A single turn carries every row of the set below to another of its rows. Some are shown first; where does it send the rows asked next?
vob: [  5  -3   0  -8  -7  14  15   8   3  13 -11   0   6  -3  14   0   2 -18
 -10 -11 -19  18   1 -13  11  19  14  13  -6  -7  15 -13   2  21  -4  -5]
Tosev: [  0   8  -3  -3  11   4  -1  -1   5  -1  18   0  -6  -6  10 -33   4 -10
   2   4 -17   0  -7  -6 -21 -11   1 -19   4   5  -1   3   4   1  -6 -12]
nofa: [ -5  -6  -4   8  -8   7 -10   4   3  -1 -15  -7   7  -5  15 -17  -6   6
  10  -6   0 -20  16 -12  22  24 -10   0   2  16  -6   0 -16  -4   6  -5]
beb: [ -2   8   1   9  -6  -4 -10   1   3  -5 -19   6   8   7   5 -12  -5  -5
  16  -9  -3 -22  26  -7  22   3   1  15   3  10 -12  -5  -9   1  13 -14]
nof: [-32  -2   3   0  18  10  -7   3  -4   0   7   8   3  -1   4  14   1  20
   3  24  -3  -6 -21  -7  -9   2   1   2  -1 -14 -20   1  -5   6  -1 -12]
gose: [  9   6   3   9  19   1 -10  -3  24  -2  15   5  -2   2  24 -18  -6  -3
   3  -5   8   5 -10 -18 -18  -4  -7 -16   6  -2  -1  -9  -5 -13   6  -5]
Lebe: [ -2   2  13 -15  -9  14  10  -5  -2  13   1  -4  10   5  15  36  -3   5
   7  -6  -6  21   0   9   8  12   1 -10   1   5  -8  -2  14   2   6  -2]
muv: [  5  -4  -2  -7  -8 -14  13  12  11   7   4  -5  -6 -19  23  16 -11   1
  32   1   2  12   1  -5   0   2   8  15  -7  -6  -1   1  15   4  12   4]
zotu: [  6  -3   0  -3  -1  11  -9  -6  22 -14  -5   2  19  13   5  -9  10  -9
  13   0   1 -12  19  -7  22  21   0   5   6  14 -14   7 -12  -9  12   1]
duli: [ -1  -9  -3  -7  -1   7 -10  -2   3  -1  -2  -2  19   3   5 -16   1  -3
   5   7 -10 -14  22  -3  31  10   3   0  -4  26  -3  -5 -13   1   0  -3]
Tuve: [-36   5   9  -1  21  11  15   1   7  -5   4  15   4  -4  11   8  -4  21
   1  19   1   0  -7  -6 -12   7  -6   7  -2 -17  -6  10  -4   1   0  -1]
Zeg: [-28  -2   3   4  19  10  -1  14   6  -3  18   8   0  -2   1  14  -8  17
 -12  16   0  -5 -11  -7 -10  -9  18  15   0  -6 -16  -4  -7  -4   1 -10]
luti: [-44  -4   1   4  20  -1   3   6   9   4  14   7   1   5  -7  13  -5   0
  -7   6   0   7   0 -13 -11   2  14   9   5 -12 -17   0 -10   3  -3  -4]
sanu: [  4  19   1   1  15 -11 -19  -7   5  -9   6  17  -2  19   9 -20   2  -4
  -1   1  -3  15  -5 -13 -13  -9  -9 -14   9   1 -13  -7   4   0   3  -7]
Vuto: [  4  -1   3  -6  -6   4  -4   7   9 -13 -10 -11  11   2  -1 -14   3  -2
  18  -3  -5 -32  17   7  15   9   6  -1   3   8 -14  10   0  -5   8 -11]
gupas: [ 18   8  -4   1   7  -1  -1  35  -5  13 -15 -10   6   4  14  11  -8   5
 -11 -11   0  -4 -14 -12  13  23   7   5  -3  -5  -8 -15  14   1  -2  -5]
puluk: [ 16  20   0  -4   1   3  22   6  -3  -7 -29   9   4   2  12   2  -1  -9
   8  -7 -19  11  -8 -10  12  13   8  15   2 -17  -3   7  11  16   4   2]
givok: [ -4  10   7   4  16  -5   2 -10   7  -7   1  18   0   2   7 -20  -7  -7
  -3   3  -6   8  -1  -3  -5 -20   0 -26  -2   2  12 -14   5  -2  -2 -13]
sesim: [  0  17  -8   7   1  11   6  14 -11  19   5   1  -2 -11  22  20   0  -4
  13  -1 -26  11 -13 -14   8   4   1  15   0  20 -18   8  13  -1  11  -7]
nekof: [ -6   5  11   4   8   9  -4   1   9   2   5  -3  -7   6   9 -21  -5  -2
  -8 -14   1   3  -2 -10 -23   2  -7 -35  10  -2  -7  -1   4  -5  -3 -12]
puvi: [ 24   6 -10  -8  13   3   5   7   6  -3 -16  -1  19   1  14  14   6  -3
   5   7  -6  10 -30 -10  24  24   5  -1  -2  -8  -2  -6   5   1  -2   5]
lene: [-41   6  -6  -4  11   6   5  -2  12  -3  12  10   0  -3   6   7   4   4
  -1   9   0   5  -5  -5 -22  10   0  23   2 -15  -5   1 -12   5   2  -7]
Pide: [ -9   0   0  10  -1   7  13  17  23   1  -8   8   7  -9   1  28   4 -17
  14  -5  -2  11 -14  -6  13   4  17  -6 -10   6  -1  -1  22 -12  14 -11]
los: [-12  -1 -10  -9 -18  -5  -4  26   2   0  -1   6  -6  -2   2  11   6  -1
  -2  -1  -2  32  -4 -10   4  23   1   4  -8  17 -11   1  19   7   4   5]
vevir: [ 17  -5   4 -11   7   3   8  29  13  17   3 -14  10   7   6   5   7 -22
   1  -9 -13  -1   1 -12   5  17  25   8  -3 -14  -9  -3  17  11  -2  -3]

zotu moves to beb
los moves to Pide
Zeg moves to nof
And these:
gose moves to sanu
puluk moves to vob

